128 stands for zero in the data rows.
Some points, one per row:
np.array([144, 129, 139, 140, 138, 99, 76, 155, 158, 111, 201, 162, 119,
          152, 67, 115, 50, 84, 44, 33, 63, 127, 100, 49, 187, 39,
          148, 126, 228, 102, 168, 85, 135, 93, 96, 109, 42, 161, 116,
          137, 163, 47, 101, 93, 72, 151, 57, 150, 115, 104, 59, 131,
          184, 64, 100, 110, 112, 94, 170, 161, 141, 115, 110, 162])
np.array([156, 155, 145, 136, 118, 96, 87, 153, 146, 84, 183, 139, 143,
          150, 52, 121, 80, 101, 37, 44, 98, 126, 50, 47, 168, 28,
          122, 99, 204, 125, 158, 69, 137, 109, 129, 80, 42, 206, 80,
          128, 186, 25, 156, 114, 83, 132, 33, 118, 105, 116, 76, 121,
          150, 69, 122, 93, 108, 137, 161, 141, 167, 127, 103, 136])
np.array([46, 151, 80, 68, 129, 121, 110, 145, 107, 147, 56, 139, 117,
          82, 205, 130, 180, 159, 213, 218, 148, 115, 212, 229, 82, 220,
          125, 166, 32, 135, 96, 208, 128, 145, 128, 182, 234, 52, 170,
          107, 52, 204, 103, 134, 186, 113, 217, 102, 131, 157, 191, 152,
          108, 197, 129, 138, 145, 118, 88, 114, 76, 126, 168, 120])
np.array([172, 173, 149, 156, 96, 114, 99, 116, 131, 91, 195, 93, 139,
          139, 49, 131, 113, 119, 79, 72, 138, 134, 30, 56, 143, 70,
          113, 90, 185, 139, 150, 87, 111, 134, 166, 74, 67, 212, 111,
          112, 188, 78, 162, 137, 130, 121, 66, 135, 141, 122, 95, 80,
          103, 64, 143, 133, 98, 142, 121, 133, 151, 157, 116, 129])
np.array([157, 161, 130, 124, 113, 105, 90, 127, 138, 120, 198, 129, 126,
          150, 56, 108, 83, 118, 57, 66, 120, 129, 67, 64, 154, 48,
          119, 89, 206, 126, 162, 61, 125, 112, 131, 78, 59, 191, 117,
          142, 176, 68, 156, 123, 96, 120, 34, 118, 131, 111, 62, 129,
          132, 82, 123, 129, 108, 125, 164, 144, 148, 112, 123, 149])
np.array([154, 32, 99, 134, 157, 111, 96, 104, 96, 161, 67, 114, 146,
          89, 174, 114, 193, 147, 210, 211, 161, 102, 179, 200, 89, 197,
          131, 148, 54, 108, 102, 186, 130, 140, 130, 168, 215, 78, 139,
          145, 66, 185, 128, 133, 193, 116, 193, 100, 144, 149, 184, 141,
          113, 174, 132, 138, 143, 128, 88, 98, 94, 112, 158, 125])
np.array([166, 104, 175, 144, 93, 126, 106, 122, 139, 124, 186, 160, 103,
          144, 93, 122, 67, 121, 77, 76, 72, 164, 104, 49, 165, 56,
          138, 95, 182, 110, 132, 116, 108, 115, 109, 120, 85, 138, 138,
          127, 193, 66, 104, 110, 76, 136, 87, 130, 108, 135, 93, 138,
          153, 84, 149, 129, 122, 116, 154, 151, 135, 101, 119, 131])
np.array([156, 120, 150, 171, 110, 96, 114, 139, 133, 118, 194, 140, 133,
          186, 84, 114, 83, 116, 69, 66, 92, 149, 97, 53, 171, 75,
          138, 118, 184, 129, 145, 94, 116, 100, 126, 110, 86, 153, 133,
          120, 147, 86, 99, 108, 92, 112, 77, 133, 113, 107, 77, 110,
          141, 74, 111, 137, 117, 115, 161, 146, 164, 116, 99, 119])
np.array([74, 90, 183, 65, 201, 185, 109, 156, 159, 244, 74, 149, 114,
          79, 255, 127, 164, 124, 255, 186, 192, 163, 255, 253, 93, 219,
          99, 185, 12, 184, 123, 130, 153, 129, 80, 143, 230, 55, 199,
          48, 71, 245, 51, 89, 221, 191, 236, 147, 113, 132, 177, 190,
          132, 255, 166, 85, 165, 59, 56, 109, 52, 135, 163, 122])
np.array([123, 132, 150, 134, 139, 103, 113, 150, 142, 135, 156, 171, 114,
          151, 86, 124, 34, 93, 28, 47, 57, 130, 100, 47, 176, 28,
          132, 117, 210, 124, 178, 78, 128, 103, 101, 116, 54, 149, 126,
          151, 162, 45, 104, 102, 79, 153, 36, 141, 105, 135, 75, 152,
          220, 82, 69, 115, 116, 94, 179, 146, 147, 113, 123, 142])
np.array([28, 130, 54, 86, 188, 91, 96, 95, 79, 186, 0, 71, 110,
          28, 132, 116, 225, 108, 208, 255, 219, 83, 245, 232, 60, 233,
          140, 52, 13, 106, 90, 203, 138, 186, 98, 194, 255, 69, 61,
          96, 0, 180, 145, 89, 255, 76, 255, 52, 106, 178, 231, 73,
          160, 158, 65, 128, 226, 125, 169, 54, 136, 123, 70, 175])
np.array([178, 139, 133, 140, 114, 105, 115, 130, 101, 100, 200, 83, 125,
          155, 79, 149, 125, 139, 121, 117, 151, 113, 95, 92, 143, 116,
          127, 98, 155, 153, 110, 105, 109, 117, 156, 102, 94, 186, 123,
          111, 146, 121, 130, 144, 144, 117, 95, 126, 154, 118, 125, 83,
          100, 92, 162, 134, 140, 146, 124, 128, 164, 159, 116, 123])
np.array([155, 135, 143, 179, 114, 102, 87, 147, 146, 135, 168, 138, 136,
          167, 59, 118, 77, 114, 48, 41, 82, 124, 70, 53, 160, 32,
          126, 123, 224, 140, 167, 70, 147, 113, 123, 83, 39, 189, 100,
          159, 184, 63, 149, 99, 77, 155, 62, 132, 116, 98, 88, 123,
          154, 79, 121, 101, 107, 108, 158, 159, 157, 122, 115, 130])
np.array([158, 64, 202, 117, 86, 231, 96, 130, 103, 153, 57, 121, 131,
          85, 233, 131, 217, 152, 234, 235, 142, 123, 219, 227, 97, 235,
          137, 155, 14, 116, 74, 208, 101, 151, 108, 204, 238, 30, 165,
          116, 23, 219, 98, 148, 175, 95, 235, 114, 139, 145, 199, 139,
          112, 199, 123, 142, 160, 133, 85, 126, 75, 106, 175, 104])
np.array([141, 158, 144, 136, 153, 100, 99, 128, 133, 108, 153, 144, 136,
          144, 58, 131, 65, 89, 49, 64, 88, 123, 90, 64, 146, 55,
          121, 133, 198, 149, 174, 91, 158, 104, 129, 109, 65, 168, 100,
          179, 176, 46, 142, 121, 84, 133, 55, 137, 112, 95, 73, 153,
          167, 92, 115, 100, 141, 96, 157, 159, 176, 132, 101, 141])
np.array([69, 78, 65, 113, 85, 214, 168, 130, 122, 188, 29, 144, 127,
          89, 227, 125, 188, 145, 238, 221, 168, 146, 227, 233, 95, 234,
          125, 172, 24, 140, 102, 186, 109, 136, 125, 183, 213, 46, 167,
          123, 70, 228, 89, 144, 155, 134, 217, 139, 134, 131, 187, 130,
          124, 218, 115, 160, 171, 125, 93, 114, 91, 116, 163, 105])
np.array([133, 143, 140, 110, 165, 93, 75, 133, 141, 114, 144, 173, 124,
          132, 88, 141, 71, 107, 47, 34, 54, 119, 131, 72, 175, 48,
          130, 118, 207, 128, 133, 108, 133, 104, 114, 129, 42, 152, 107,
          134, 171, 40, 127, 110, 50, 127, 52, 131, 92, 117, 77, 161,
          168, 75, 129, 128, 99, 117, 175, 144, 144, 85, 104, 145])
np.array([159, 159, 169, 134, 70, 90, 136, 118, 123, 76, 197, 80, 127,
          170, 87, 125, 131, 144, 128, 116, 156, 138, 86, 86, 124, 96,
          125, 85, 153, 148, 139, 105, 118, 104, 142, 85, 120, 184, 121,
          109, 168, 147, 144, 156, 128, 127, 84, 135, 145, 125, 123, 94,
          104, 96, 150, 124, 141, 150, 129, 103, 150, 141, 113, 124])
np.array([176, 157, 109, 152, 87, 93, 103, 120, 127, 101, 152, 89, 136,
          133, 103, 131, 130, 144, 114, 109, 133, 122, 103, 83, 126, 116,
          124, 125, 146, 147, 142, 113, 124, 122, 135, 83, 103, 168, 128,
          138, 146, 120, 119, 131, 116, 126, 129, 128, 145, 128, 120, 112,
          119, 102, 151, 120, 121, 129, 128, 124, 139, 143, 114, 130])
np.array([172, 155, 115, 154, 65, 95, 125, 140, 136, 93, 186, 106, 167,
          155, 75, 136, 124, 124, 83, 101, 132, 116, 51, 80, 127, 98,
          111, 101, 168, 125, 130, 91, 133, 114, 139, 86, 99, 187, 113,
          133, 165, 90, 146, 135, 129, 143, 92, 118, 150, 125, 90, 79,
          113, 100, 147, 132, 117, 122, 143, 122, 161, 154, 115, 138])
np.array([188, 152, 130, 110, 240, 105, 107, 110, 134, 161, 0, 255, 213,
          133, 252, 176, 255, 127, 231, 255, 229, 160, 233, 255, 50, 255,
          128, 74, 79, 100, 48, 199, 113, 175, 171, 128, 255, 0, 140,
          158, 0, 245, 60, 161, 232, 135, 192, 115, 117, 214, 184, 179,
          161, 203, 120, 141, 218, 156, 80, 76, 121, 122, 156, 40])
np.array([31, 137, 47, 104, 91, 248, 239, 121, 107, 153, 50, 132, 122,
          105, 199, 129, 195, 163, 212, 221, 166, 112, 203, 224, 98, 223,
          136, 155, 25, 125, 97, 210, 126, 161, 135, 177, 240, 69, 161,
          126, 64, 204, 110, 151, 174, 118, 238, 122, 141, 139, 188, 140,
          119, 190, 123, 143, 134, 135, 75, 114, 97, 108, 174, 148])
np.array([73, 62, 130, 166, 223, 223, 113, 126, 102, 154, 25, 105, 126,
          82, 206, 131, 199, 138, 232, 243, 168, 120, 211, 255, 76, 237,
          124, 156, 14, 129, 85, 212, 122, 153, 146, 191, 237, 52, 163,
          112, 37, 223, 114, 142, 187, 113, 241, 125, 136, 133, 202, 136,
          123, 206, 140, 123, 155, 130, 100, 126, 86, 133, 172, 110])
Here are 12 more points, each followed by its number:
np.array([163, 134, 136, 165, 108, 96, 100, 108, 125, 85, 185, 121, 124,
          160, 77, 137, 99, 120, 62, 78, 127, 111, 58, 43, 152, 102,
          113, 90, 183, 137, 161, 66, 152, 97, 159, 95, 82, 198, 118,
          101, 175, 88, 151, 121, 120, 138, 87, 126, 138, 138, 94, 101,
          130, 83, 148, 129, 125, 130, 144, 132, 159, 155, 98, 137]) 0
np.array([171, 4, 66, 122, 128, 245, 149, 147, 84, 157, 27, 102, 118,
          84, 244, 143, 233, 143, 252, 255, 168, 127, 234, 255, 60, 255,
          152, 193, 0, 124, 75, 225, 119, 164, 115, 186, 255, 31, 154,
          120, 29, 229, 133, 145, 183, 117, 250, 145, 137, 154, 205, 162,
          93, 226, 120, 150, 164, 148, 79, 114, 106, 120, 198, 118]) 1
np.array([127, 137, 132, 161, 134, 106, 96, 141, 152, 106, 177, 167, 133,
          154, 63, 114, 56, 84, 23, 42, 90, 115, 61, 55, 195, 55,
          117, 119, 199, 129, 168, 82, 138, 88, 100, 94, 46, 168, 86,
          148, 176, 39, 132, 114, 92, 149, 62, 123, 90, 112, 99, 135,
          160, 55, 112, 99, 106, 111, 161, 158, 163, 128, 89, 155]) 2
np.array([153, 119, 155, 135, 157, 122, 91, 123, 148, 131, 152, 192, 108,
          157, 79, 126, 56, 87, 48, 32, 31, 135, 138, 45, 187, 48,
          110, 133, 199, 102, 148, 108, 129, 107, 91, 139, 60, 125, 128,
          138, 181, 50, 101, 110, 82, 135, 55, 118, 99, 131, 82, 152,
          197, 78, 98, 120, 106, 71, 179, 162, 143, 108, 100, 157]) 3
np.array([19, 0, 215, 169, 114, 142, 227, 114, 120, 143, 59, 122, 120,
          109, 181, 132, 159, 138, 209, 210, 133, 115, 195, 217, 109, 196,
          147, 155, 61, 141, 102, 190, 133, 155, 110, 204, 198, 74, 123,
          135, 65, 178, 113, 129, 176, 108, 206, 129, 120, 145, 197, 131,
          136, 173, 124, 138, 158, 124, 115, 121, 115, 140, 148, 113]) 4
np.array([125, 147, 134, 99, 154, 107, 89, 142, 154, 94, 150, 150, 145,
          154, 65, 125, 45, 101, 36, 20, 79, 116, 81, 40, 172, 23,
          111, 108, 220, 120, 144, 66, 133, 114, 109, 88, 29, 167, 97,
          144, 180, 29, 153, 107, 97, 148, 35, 150, 106, 99, 77, 127,
          164, 66, 111, 121, 90, 114, 173, 155, 164, 127, 106, 157]) 5
np.array([119, 133, 148, 107, 153, 107, 84, 138, 149, 113, 173, 197, 116,
          146, 87, 122, 40, 99, 44, 17, 66, 120, 122, 46, 179, 24,
          103, 96, 210, 109, 139, 88, 129, 106, 116, 119, 37, 136, 122,
          136, 196, 18, 140, 98, 95, 130, 48, 109, 89, 111, 74, 142,
          165, 72, 120, 110, 83, 118, 172, 177, 160, 89, 105, 151]) 6
np.array([132, 102, 139, 49, 177, 106, 98, 131, 154, 144, 130, 191, 103,
          124, 124, 106, 83, 129, 82, 74, 55, 127, 129, 87, 150, 59,
          109, 107, 171, 113, 77, 126, 142, 141, 87, 149, 67, 128, 140,
          120, 177, 74, 147, 88, 85, 120, 78, 127, 83, 129, 90, 135,
          145, 71, 133, 122, 106, 139, 171, 164, 125, 89, 119, 140]) 7
np.array([181, 72, 67, 1, 227, 140, 108, 131, 122, 143, 92, 129, 122,
          113, 169, 125, 177, 140, 183, 159, 151, 119, 171, 196, 98, 181,
          117, 140, 70, 145, 115, 144, 117, 148, 131, 135, 167, 97, 143,
          101, 81, 200, 133, 142, 156, 132, 183, 116, 129, 138, 147, 121,
          103, 156, 134, 134, 144, 131, 86, 126, 108, 123, 135, 118]) 8
np.array([38, 130, 71, 94, 89, 107, 211, 124, 110, 176, 30, 136, 122,
          90, 226, 150, 199, 124, 251, 238, 157, 139, 237, 248, 77, 211,
          143, 166, 19, 140, 97, 183, 114, 153, 138, 176, 254, 60, 167,
          111, 36, 216, 123, 151, 175, 105, 234, 118, 136, 164, 193, 150,
          114, 203, 128, 150, 148, 134, 77, 121, 111, 127, 172, 111]) 9
np.array([140, 155, 66, 163, 130, 81, 76, 148, 127, 110, 159, 136, 139,
          164, 82, 118, 115, 118, 81, 78, 102, 124, 85, 82, 161, 86,
          131, 141, 172, 125, 165, 88, 163, 119, 143, 106, 75, 150, 122,
          124, 184, 96, 143, 118, 111, 124, 85, 129, 95, 106, 109, 118,
          145, 102, 120, 103, 128, 113, 137, 149, 118, 126, 102, 123]) 10
np.array([162, 155, 99, 99, 80, 108, 103, 132, 151, 96, 204, 82, 126,
          141, 85, 109, 150, 123, 95, 117, 175, 130, 21, 88, 124, 87,
          101, 77, 173, 111, 134, 82, 136, 131, 164, 52, 94, 203, 119,
          112, 163, 121, 182, 167, 112, 144, 106, 135, 153, 118, 102, 67,
          75, 108, 152, 133, 103, 159, 150, 104, 140, 136, 127, 125]) 11
Which two of these numbered points are nearest to each point below, looking only along the 5 directions in which the first points spread most? Their numbers follow each, nearest first.
np.array([143, 163, 121, 158, 90, 89, 96, 115, 146, 89, 157, 131, 139,
          166, 58, 114, 60, 118, 49, 45, 119, 124, 63, 74, 153, 55,
          127, 129, 216, 135, 169, 71, 141, 116, 139, 71, 48, 197, 78,
          161, 178, 65, 159, 121, 105, 154, 59, 128, 122, 98, 97, 141,
          143, 94, 126, 117, 106, 103, 160, 162, 156, 127, 103, 133]) > 2 0
np.array([145, 145, 102, 157, 72, 99, 154, 120, 101, 112, 201, 73, 133,
          144, 91, 127, 131, 120, 123, 123, 163, 130, 73, 104, 136, 121,
          126, 92, 143, 152, 135, 92, 101, 113, 162, 91, 90, 170, 127,
          104, 150, 121, 156, 161, 131, 114, 109, 127, 144, 138, 126, 100,
          122, 93, 148, 146, 118, 165, 120, 92, 137, 150, 125, 113]) > 11 0
np.array([121, 149, 117, 163, 125, 107, 80, 153, 138, 93, 180, 132, 150,
          168, 51, 122, 76, 100, 46, 60, 115, 140, 64, 49, 187, 56,
          143, 125, 197, 115, 154, 60, 125, 95, 125, 81, 54, 193, 133,
          133, 165, 51, 118, 136, 109, 146, 66, 139, 104, 116, 75, 134,
          175, 75, 144, 120, 107, 149, 166, 150, 146, 148, 116, 131]) > 2 5
np.array([41, 95, 125, 8, 129, 110, 148, 106, 104, 176, 38, 121, 125,
          104, 218, 117, 218, 143, 233, 239, 163, 123, 210, 255, 80, 230,
          139, 155, 28, 115, 89, 204, 123, 148, 135, 200, 227, 22, 151,
          117, 39, 210, 126, 166, 172, 123, 234, 120, 139, 161, 216, 149,
          90, 208, 122, 144, 165, 134, 77, 129, 94, 130, 146, 108]) > 9 1
np.array([135, 167, 133, 149, 132, 83, 88, 143, 173, 113, 148, 140, 121,
          141, 72, 119, 97, 105, 32, 44, 85, 114, 50, 65, 158, 52,
          108, 130, 222, 117, 146, 66, 144, 133, 111, 83, 28, 175, 83,
          159, 184, 57, 163, 99, 85, 149, 46, 126, 134, 96, 74, 154,
          166, 84, 129, 116, 101, 123, 172, 167, 156, 128, 94, 158]) > 2 5
np.array([148, 118, 117, 91, 164, 121, 103, 149, 145, 128, 153, 159, 125,
          145, 89, 130, 39, 114, 49, 40, 73, 139, 116, 45, 176, 31,
          121, 99, 205, 130, 143, 100, 133, 135, 100, 114, 35, 163, 114,
          134, 187, 50, 131, 106, 73, 138, 61, 118, 83, 124, 85, 125,
          161, 70, 111, 95, 102, 125, 164, 165, 149, 116, 109, 142]) > 6 2
np.array([149, 138, 71, 44, 238, 142, 108, 129, 97, 154, 43, 137, 135,
          106, 186, 104, 177, 133, 188, 180, 162, 118, 171, 181, 98, 188,
          119, 160, 54, 141, 115, 156, 144, 148, 121, 153, 194, 74, 124,
          123, 79, 175, 129, 140, 165, 137, 186, 143, 135, 123, 176, 158,
          111, 154, 124, 153, 150, 131, 110, 120, 92, 134, 131, 114]) > 8 4
np.array([169, 147, 119, 150, 152, 113, 99, 153, 145, 111, 111, 181, 127,
          144, 85, 114, 68, 95, 47, 50, 70, 125, 92, 75, 184, 60,
          133, 132, 203, 141, 176, 81, 153, 124, 130, 117, 45, 176, 106,
          185, 197, 54, 139, 103, 68, 147, 55, 126, 76, 121, 89, 146,
          199, 107, 109, 113, 121, 90, 153, 152, 143, 131, 85, 148]) > 6 3
np.array([132, 141, 107, 161, 173, 154, 103, 108, 122, 125, 109, 154, 124,
          158, 113, 145, 70, 103, 74, 59, 66, 106, 130, 99, 133, 54,
          140, 175, 181, 142, 172, 113, 150, 120, 109, 134, 86, 143, 115,
          187, 160, 74, 117, 114, 109, 134, 92, 125, 83, 110, 99, 153,
          191, 100, 111, 116, 134, 84, 161, 164, 151, 118, 110, 154]) > 7 3
np.array([175, 166, 111, 157, 108, 96, 76, 117, 113, 92, 227, 111, 129,
          153, 57, 114, 76, 127, 58, 64, 146, 140, 27, 63, 151, 67,
          113, 91, 208, 130, 145, 50, 115, 103, 153, 54, 50, 202, 91,
          134, 183, 88, 151, 143, 97, 141, 50, 108, 126, 119, 72, 107,
          103, 87, 138, 129, 111, 139, 147, 134, 154, 137, 92, 143]) > 0 11
np.array([157, 187, 142, 131, 98, 97, 87, 129, 157, 97, 212, 104, 141,
          142, 42, 135, 88, 110, 52, 61, 144, 129, 26, 56, 142, 56,
          99, 109, 206, 158, 163, 84, 142, 128, 154, 60, 40, 222, 79,
          142, 188, 56, 176, 131, 94, 147, 36, 126, 146, 100, 83, 110,
          122, 78, 144, 115, 95, 132, 142, 121, 159, 146, 94, 111]) > 0 2
np.array([153, 150, 92, 176, 60, 103, 145, 133, 151, 93, 155, 86, 141,
          147, 111, 150, 152, 150, 141, 156, 184, 104, 101, 112, 121, 159,
          118, 104, 117, 139, 120, 121, 126, 121, 168, 98, 123, 173, 137,
          93, 129, 154, 129, 130, 148, 145, 122, 138, 154, 135, 149, 100,
          86, 130, 147, 123, 129, 136, 122, 122, 132, 149, 122, 108]) > 11 0
np.array([181, 133, 90, 169, 71, 94, 139, 124, 137, 113, 172, 93, 144,
          133, 110, 132, 152, 146, 141, 156, 173, 142, 78, 115, 115, 149,
          115, 101, 117, 148, 108, 114, 118, 125, 154, 99, 143, 161, 144,
          99, 137, 152, 127, 141, 140, 133, 117, 142, 133, 127, 136, 102,
          83, 120, 150, 129, 128, 153, 118, 114, 131, 150, 152, 112]) > 11 0
np.array([29, 153, 38, 106, 152, 192, 249, 115, 116, 172, 24, 115, 129,
          76, 237, 136, 212, 162, 252, 254, 165, 132, 219, 234, 72, 255,
          156, 178, 11, 97, 81, 220, 109, 147, 129, 202, 255, 23, 159,
          121, 24, 233, 95, 137, 186, 112, 255, 130, 143, 153, 216, 150,
          97, 216, 121, 140, 151, 138, 55, 116, 96, 140, 180, 117]) > 1 9
np.array([158, 177, 99, 169, 105, 105, 109, 122, 126, 130, 113, 125, 138,
          146, 109, 114, 122, 127, 111, 100, 137, 87, 111, 97, 131, 99,
          123, 166, 146, 160, 172, 108, 148, 119, 130, 104, 112, 156, 103,
          180, 140, 131, 140, 138, 117, 143, 109, 126, 116, 109, 128, 131,
          137, 135, 109, 121, 147, 105, 129, 139, 135, 113, 109, 129]) > 10 7
np.array([159, 144, 113, 140, 94, 100, 121, 132, 133, 82, 214, 108, 129,
          154, 77, 112, 94, 107, 68, 94, 132, 138, 58, 68, 155, 73,
          136, 108, 180, 144, 132, 81, 161, 107, 143, 70, 82, 185, 132,
          106, 168, 101, 130, 151, 110, 138, 72, 129, 130, 112, 92, 97,
          103, 74, 138, 133, 127, 140, 134, 122, 147, 154, 110, 118]) > 0 11
np.array([182, 184, 103, 156, 103, 114, 94, 116, 127, 88, 161, 100, 144,
          144, 70, 144, 115, 130, 63, 76, 142, 122, 29, 73, 127, 63,
          114, 117, 189, 147, 163, 50, 124, 114, 154, 62, 67, 210, 108,
          138, 193, 98, 178, 118, 119, 143, 65, 118, 127, 112, 90, 115,
          125, 97, 150, 126, 121, 132, 122, 114, 143, 141, 131, 122]) > 0 11
np.array([187, 148, 111, 144, 96, 95, 110, 142, 117, 79, 170, 122, 150,
          134, 80, 108, 112, 111, 73, 84, 135, 123, 70, 73, 148, 91,
          106, 119, 183, 156, 173, 68, 139, 117, 157, 90, 66, 194, 103,
          122, 171, 113, 146, 136, 114, 135, 74, 132, 121, 98, 88, 127,
          135, 89, 143, 107, 131, 141, 146, 147, 166, 158, 114, 136]) > 0 10
np.array([21, 19, 168, 40, 80, 255, 91, 124, 87, 169, 32, 123, 106,
          93, 232, 126, 205, 171, 252, 241, 146, 121, 241, 248, 100, 246,
          135, 178, 14, 133, 96, 204, 120, 159, 125, 202, 236, 27, 169,
          116, 26, 216, 110, 137, 162, 111, 236, 115, 137, 132, 200, 138,
          115, 196, 127, 144, 146, 154, 79, 113, 103, 116, 167, 107]) > 1 9
np.array([166, 143, 153, 105, 125, 100, 93, 128, 164, 140, 180, 180, 83,
          133, 71, 128, 70, 120, 52, 40, 78, 142, 102, 68, 163, 42,
          126, 106, 206, 105, 120, 109, 132, 130, 104, 107, 55, 143, 109,
          153, 186, 45, 136, 109, 54, 140, 38, 122, 98, 129, 77, 140,
          168, 82, 130, 124, 109, 121, 172, 157, 136, 102, 120, 155]) > 6 2
np.array([147, 139, 113, 110, 117, 96, 84, 131, 148, 141, 181, 175, 101,
          137, 57, 108, 75, 103, 56, 24, 84, 134, 90, 62, 152, 24,
          114, 89, 212, 126, 150, 78, 138, 131, 117, 96, 40, 189, 86,
          144, 188, 42, 151, 97, 74, 105, 39, 127, 100, 116, 64, 118,
          142, 80, 105, 116, 103, 131, 163, 141, 133, 117, 103, 130]) > 2 5
np.array([148, 140, 113, 162, 123, 96, 98, 149, 137, 113, 166, 119, 130,
          145, 60, 142, 73, 99, 57, 56, 101, 129, 82, 47, 152, 63,
          120, 113, 200, 141, 158, 54, 145, 109, 136, 91, 62, 184, 102,
          145, 199, 71, 138, 113, 97, 142, 86, 141, 117, 117, 114, 123,
          153, 100, 124, 105, 101, 108, 148, 141, 166, 128, 112, 144]) > 10 2
np.array([148, 158, 127, 163, 83, 101, 143, 126, 125, 118, 195, 103, 140,
          146, 109, 153, 107, 115, 93, 103, 133, 130, 100, 89, 134, 107,
          127, 126, 147, 138, 143, 97, 119, 111, 130, 105, 107, 161, 132,
          111, 138, 135, 119, 138, 124, 149, 97, 161, 128, 139, 108, 115,
          138, 113, 139, 130, 139, 128, 118, 129, 131, 150, 120, 133]) > 10 0
np.array([40, 44, 134, 153, 172, 110, 158, 99, 130, 146, 86, 122, 136,
          101, 157, 134, 178, 146, 187, 193, 164, 126, 151, 194, 90, 189,
          141, 130, 64, 111, 114, 180, 110, 148, 138, 179, 190, 104, 142,
          117, 63, 172, 134, 149, 176, 113, 189, 111, 146, 139, 156, 112,
          114, 176, 132, 148, 137, 104, 117, 100, 113, 126, 125, 121]) > 8 4
np.array([142, 148, 152, 139, 176, 136, 73, 120, 152, 126, 106, 180, 124,
          140, 113, 121, 70, 97, 49, 40, 51, 112, 144, 64, 162, 53,
          133, 146, 217, 110, 168, 94, 156, 103, 103, 153, 60, 123, 100,
          186, 181, 44, 111, 88, 84, 140, 57, 128, 77, 117, 95, 160,
          173, 83, 94, 123, 111, 95, 177, 174, 142, 109, 95, 158]) > 3 6
np.array([185, 128, 126, 148, 69, 96, 113, 138, 100, 96, 161, 75, 160,
          152, 100, 138, 155, 152, 113, 148, 150, 112, 74, 103, 114, 126,
          121, 88, 138, 155, 138, 115, 125, 118, 156, 93, 128, 164, 118,
          118, 142, 150, 132, 137, 156, 124, 119, 153, 157, 120, 155, 65,
          82, 114, 155, 124, 135, 147, 118, 112, 141, 148, 129, 119]) > 11 0
np.array([31, 146, 166, 158, 76, 187, 208, 108, 145, 114, 117, 122, 136,
          130, 111, 118, 132, 136, 137, 152, 127, 120, 122, 121, 119, 149,
          127, 119, 104, 118, 105, 144, 134, 142, 133, 143, 125, 125, 109,
          117, 125, 123, 142, 127, 119, 112, 126, 120, 134, 143, 130, 108,
          121, 126, 140, 126, 122, 155, 135, 117, 141, 126, 144, 140]) > 8 10
np.array([144, 153, 145, 122, 106, 88, 89, 148, 129, 96, 222, 123, 130,
          160, 43, 125, 57, 114, 76, 60, 125, 131, 61, 33, 165, 61,
          128, 63, 186, 129, 148, 61, 120, 117, 150, 96, 58, 177, 120,
          122, 200, 84, 135, 147, 105, 113, 51, 139, 144, 111, 84, 107,
          123, 63, 139, 122, 111, 163, 154, 131, 159, 151, 108, 123]) > 0 10
np.array([125, 135, 158, 144, 170, 116, 70, 119, 138, 148, 95, 177, 105,
          160, 105, 125, 68, 97, 59, 51, 44, 129, 135, 78, 172, 54,
          139, 160, 197, 127, 152, 110, 152, 100, 77, 137, 74, 121, 109,
          181, 174, 63, 105, 99, 80, 159, 64, 141, 93, 117, 95, 173,
          195, 101, 98, 126, 123, 76, 200, 161, 134, 113, 94, 149]) > 3 7
np.array([141, 147, 158, 79, 100, 98, 91, 136, 165, 134, 196, 156, 92,
          154, 95, 142, 62, 116, 70, 63, 85, 166, 117, 84, 171, 58,
          128, 89, 184, 95, 131, 126, 110, 112, 95, 125, 73, 132, 150,
          144, 164, 79, 135, 102, 80, 132, 56, 124, 107, 118, 82, 131,
          133, 69, 129, 118, 97, 127, 155, 141, 138, 100, 125, 130]) > 10 7
np.array([181, 159, 106, 180, 116, 105, 104, 136, 115, 98, 169, 90, 147,
          145, 104, 126, 141, 143, 130, 133, 157, 124, 88, 113, 132, 132,
          137, 133, 131, 140, 144, 102, 121, 128, 160, 93, 118, 178, 121,
          108, 142, 144, 144, 142, 147, 131, 132, 134, 133, 126, 126, 104,
          111, 112, 166, 120, 143, 159, 101, 128, 145, 161, 132, 123]) > 11 0
np.array([137, 116, 185, 142, 221, 113, 94, 87, 157, 131, 76, 167, 121,
          129, 173, 165, 76, 132, 114, 99, 36, 142, 184, 141, 174, 96,
          136, 155, 151, 127, 158, 171, 166, 120, 55, 190, 116, 82, 97,
          151, 140, 107, 72, 124, 106, 143, 88, 170, 95, 119, 139, 162,
          165, 102, 86, 140, 134, 79, 204, 159, 82, 125, 107, 161]) > 7 3
np.array([171, 122, 140, 88, 172, 106, 69, 123, 134, 119, 185, 176, 121,
          160, 75, 136, 47, 121, 39, 6, 65, 143, 78, 43, 170, 29,
          114, 84, 219, 106, 148, 81, 127, 142, 105, 91, 20, 162, 111,
          164, 198, 14, 136, 106, 68, 133, 40, 112, 90, 119, 70, 150,
          175, 65, 113, 126, 99, 125, 181, 156, 158, 118, 108, 135]) > 5 6
np.array([148, 155, 116, 139, 97, 103, 101, 138, 127, 90, 212, 121, 137,
          160, 52, 135, 79, 116, 52, 61, 108, 113, 66, 54, 151, 56,
          121, 93, 200, 153, 146, 68, 132, 125, 160, 95, 61, 212, 108,
          126, 188, 78, 148, 133, 110, 146, 72, 148, 122, 119, 84, 100,
          148, 63, 121, 123, 100, 151, 153, 135, 168, 143, 109, 109]) > 0 10
np.array([132, 166, 98, 165, 150, 112, 109, 92, 148, 128, 59, 166, 107,
          146, 112, 105, 115, 89, 106, 74, 80, 91, 158, 104, 132, 85,
          118, 208, 178, 174, 161, 105, 156, 114, 132, 164, 103, 138, 106,
          233, 178, 100, 143, 120, 85, 188, 74, 143, 103, 105, 139, 151,
          162, 127, 93, 158, 114, 82, 181, 130, 130, 114, 90, 163]) > 7 10
